One turn sends every row of this set to another row. A few are shown first. Where does it send the rows asked after them?
bedo: [ -7  10 -17   9  -1 -18 -12  -9  24  -1  16 -20   4 -19]
ril: [ -8 -22 -11   4  12  -4  29  -2  15 -12  15  25   5  -9]
Sogo: [ -8 -25  20  -7   9 -13  -2   0 -12   3  33  -6   7 -27]
buru: [-11  -9  21  -1  32  11  -9  -4   1  28  17 -14  -4 -17]
giv: [  2 -15   4 -18 -31   9  14  -6  14   3  20  -9  11   6]
saf: [-10 -33   2  12   8   5 -10   5  11 -34  17  -2  13  18]
buba: [ -6 -25  26  10  30  10  13   7  19 -17  21   7  -6  12]
puval: [-17 -24   3  14   1  -7  -6   3 -28  14  24  -8 -18   3]
riki: [-23   9  -7 -25   2  -1  -9   5 -11  14  -8   6  -4 -23]
Naku: [ -3  -1  11  -1   6 -35  -7  -4 -16  -5   1  -7  12 -16]
Mag: [  6 -17  14   3   4 -12 -21 -23  18 -22   6   1 -12 -19]
Sase: [-19  17  -2  15  30 -10   7  21   3   2  -4 -17  -8  10]
nusav: [-14 -19   1  17  -5  26  25   9  -6   3  13  22  -6  12]
til: [  9  -3  32   6 -21  20  -1   7   2   1  29  -3   2 -14]
gapa: [ -8 -34  15  -8   4  -8   1  13  -1 -14  36 -18 -10   9]
lag: [  5   0   3 -10   4   2  13 -14  41   0   1 -11  12  11]
bori: [-18  25   7  20 -15  15 -14  -5  18   6  -5  -1  -2 -19]
vut: [-13 -35  28  -1  16   2  23   9  -1 -19   0 -13  -6   2]
rapa: [-14 -16   2   6   0  40   3   8   0   0 -11 -13   5  25]
ruz: [  5  -8   0   8 -16  -2   2 -14  24 -34   5  14  10  -5]
Difik: [-27   1   8   3  19   8  -2  22 -26  10   1 -11 -21  -6]
Zas: [ -4  13  -4   8   2  18  -3  -1   5 -11 -34 -10  -3   2]
letu: [-13  -2   6 -21 -27  20 -12  14  -9  -8   5  -1  13 -17]
ninil: [-14   6  -1  -7 -10   2 -19  12  27 -28  12  15  11  16]
fogim: [-26 -12  14   1  13  35  -8  11  -2  23  18  12  10   6]
Lebir: [-23  -2 -16   8  23   3  -3   4  29 -13   5  11 -30   0]
kalu: [-17 -31  11 -11   0   3   2  -8  20 -31  -2  11  17 -11]
tibe: [-30  16   4  12  -2   0  14  11  -7  27   5  -2 -18 -11]
kamak: [-14 -15  22  -7  40 -12  -4   0   5  -3   0  11 -17  14]
Zil: [-12  19  12   6 -16  -3 -17  11 -11  14  14  -6 -24   7]
Lakar: [-26   4  10  -5   7  22  -9  -2  44  -8  -4  13   5   4]
zinot: [  8 -11  26  17  14   9  12  11  -1 -18  18  -4 -14 -28]
Lalit: [ -7  18  -1   0 -15   3 -21 -10   2  13  -5 -27   1  -8]
pinip: [-12 -19  21   5   1 -13  19  -5 -11  21  16 -25  -1 -13]
kef: [-25  12 -17  -4   3  11   3  -2  28   3  -8  11  -6  23]
lobil: [-19  17  -3  14  -6   7 -31  -4  11  10   5   9   6  20]

Zas goes to lag
Lalit goes to kef
Where do these go?
bedo goes to Lebir
puval goes to Zil
pinip goes to tibe
fogim goes to letu

